In the rows, 128 means zero.
Each named move below is a turn or a mirror, shown by a few rows before and after it. Which moves, in which order, take the first row of each later pair to the second? The first pair is answered.
Tiz (before -> after):
[134 103 129 164 130 110 118 156 123  96 122 114 129  90 136 107  97  89
 119 111 128 135 117 151 106 120 150 134 140 144 142 104]  ->  [125 126 161 140 158 114 117 129 129 126 126 117 151 145 123 165 143 125
 108 148 117 101 132 153 154 144 140 120 172 110 162 109]
[120 117 107 138 117 143 138 146 115 134 113  96 155 160  98 143 108 130
 117 140 141 111 109 152 147 139 106 140 156 138 125 171]  ->  [123 113  98 144 112 137 144 150 112 124 105 101 148 144 101 128  94 118
 120 128 147 120 106 158 134 131 113 151 151 149 115 171]
[147 137 114 104 105 125 144 119 120 127 132 131  95 122 125 108 113 127
 147 119 135 157 124 118 128 121 123 117  89 142 106 131]  ->  [143 147 133  88 113 128 143 103 119 142 136 128 107 155 116 140 141 150
 144 141 124 142 136 117 157 133 118 111 101 124 114 134]
soki (before -> after):
[157  96 130 177 149 109 110 153 158 111 121 128 166  93 155 145 134 105
 113  99 113 150 151 150 139 134 125 134 170 140 171  95]  ->  [147  86 115 176 131 113 124 179 140 111 126 107 163  94 150 126 109 103
 102  90 127 150 115 152 127 134 125 137 157 165 158 123]
[145 127 138 127 159 104 140 111 151 134  86 126 155 127 151 144 156 111
 143 185  84 131 152 144 140 100 152 143 167 117 137  71]  ->  [151 113 122 147 137 107 138 133 145 113  73 122 159 100 162 125 127  80
 132 168  94 147 147 157 123  93 157 156 164 140 122  74]
[161 157 120 139 141 111 130  78 145 138 133 157 125 136 135 146 123 124
 131 144 104 120 174 132 179 109 126 133 154 101 143  83]  ->  [162 139  99 171 127 100 118  90 150 115 120 155 113 107 141 127  95  95
 130 125 114 131 172 144 164 100 126 143 152 121 139  91]
reb (before -> after):
[157 176 143  73 137 150 131  99 131 151 142 124 108 130 125 104 139 171
 178 143 130 145 121 100 116 122 113 126  66 124  57 158]  ->  [137 163 156  69 128 158 133 120 124 157 155 105 132 153 117 121 142 179
 160 153 136 130 104 109 130 128 103 132  83 123  66 195]
[146 144 106 140 126 133 135  96 137 120  95 138 129 130 127 138 107  98
 132 142 136 148 169 155 160 133 125 139 121 145 139  84]  ->  [133 147 106 120 132 126 128 102 143 134 132 151 111 108 146 107 119 125
 141 113 144 163 159 120 108 116 133 120  95 156 129  75]
[169 127 112 151 136 108 154 112 140 116 113 140 122 109 110 128 105 111
 121 132 117 153 163 135 127 147 125  98 126 136 151  96]  ->  [153 116 121 124 129 106 150 122 143 130 132 140 115 107 131 105 113 150
 122 109 131 154 141 115  87 132 131  86 111 136 143 101]
[139 103 147 135 130 135 106 103 120 127 127 132 125 141 112 101 129 130
 161 122 149  99 139 101 129 114 121 130 132 120 113 123]  ->  [130  99 151 133 129 132 110 104 122 128 133 132 126 137 118 109 126 132
 162 125 146 100 125 104 120 108 118 133 135 121 115 131]
guzar (before -> after):
[164 144 109 134 133 103 120 104 181 133 139 168 117 120 141 125 136 153
 163 119 113 133 132  86  91  97 175  87 150 173 133  91]  ->  [145 114 107 172 131 102 109 136 180 113 134 145 139 105 152 125 112 131
 131 106 112 120 113 111  81 102 175 107 182 176 143 101]
[182 117 108 180 130 147 125 139 130 112  76 117 140 110 120 148  92  72
 139 137 125 150 130 144 130 133 142 172 138 133 131 122]  ->  [197 153 113 136 135 145 132  97 136 131  91 133 103 120 119 140 114  98
 166 157 120 162 155 119 139 120 134 144 106 123 118 110]
[117 150 163 115 141 124 129 126 124 135 143 142 141 154 127 180 155 145
 117 136 108 109 136 132 157 126 109 122 156 109 153  97]  ->  [105 139 169 119 145 119 123 131 133 134 147 141 141 146 136 176 162 152
 117 130 109 108 122 136 148 119 116 115 157 112 160  88]
Giz (before -> after):
[111 118 127 142 140 159 180 172 158 128 121 132 148 115 107  92 113  72
 116 149  93  97 102 153 133 126  96 164 153 162 119 142]  ->  [111 103 126 143 148 146 167 169 168 124 122 140 152 106 118  92 114  78
 109 144  93 101  99 149 117 118  98 160 160 159 125 117]
[136 162 134 119 103 140 104 145 110 116  75 106 148 117 114 143 114 108
 127 163 130 108 156 148 146 143 163 188 122 131 124 124]  ->  [128 148 131 122  95 140 102 164 109 109  75  92 154 120 117 134 111 112
 127 154 139 102 138 152 140 143 152 188 125 130 118 140]
[131 103 103 195  88 147 161 111 105  87 111 163  98 130 126 180  74  89
 118 127 144 117 123 153 169 159  74 170 126 147 155 141]  ->  [119  93 106 202  94 145 156 137 104  81 126 148 105 132 146 170  75  92
 106 114 146 109 115 157 150 155  78 167 134 148 163 137]
Now pairs of rows:
Each pair is 2 to 3 moves apart.
[125 123 106 122  97 144 150 134 104 140 107 116 111 123 103 117  98 112
 135 133 144 139 120 141 136 128 122 149 110 158  99 161]  ->  [149 145 112 129 110 138 146 104 116 132  97 123 101 124 105 121  99 100
 151 149 128 152 153 135 142 132 126 139 105 153 104 139] => Tiz then reb then Tiz
[120 115 130 101 143 110 126 109 131 107 132 126 122 110 138 102 132 124
 127 118 140 134 149 112 100  99 151 112 111 114 136  98]  ->  [115 138 138  81 134 133 153  95 123 130 130 115 122 151 107 137 137 134
 134 155 140 117 145 122 153 123 138 117 105 112 130 140] => Tiz then Giz then Giz
[105 124 108 109  95 144 124 123 114 121 163 122 124 140 125  93 132 161
 150 112 169 132  64 128 103 121 114 131 108 144  96 203]  ->  [117 118 110 108 118 140 121 118 130 109 172 141 113 114 138  75 140 167
 154  94 164 144  83 107  62 108 127 112 106 141 102 154] => soki then Tiz then Giz
[133 135 165 178  98 111 109  78 151 147 133  95 123 148 104 187 106 122
 130 182 114 122 155 151 194 129 121 147 162 113 136  66]  ->  [116 139 185 132 114 117 104  72 147 169 162 107 123 162 115 182 135 165
 135 172 110 116 137 118 181 116 123 128 154 106 138  63] => Tiz then reb then Tiz
[164 130  78 191 125 113 104 114 132  95  92 147 134  75 122 125 108  55
 143 123 105 177 183 148 135 169 136 120 151 166 162  70]  ->  [105 125 124 148 114 140 116 147 117 139 125 100 183 173  92 193 150 123
 109 157 118 109 116 160 190 202 106 127 196 138 174 154] => soki then Tiz then Giz
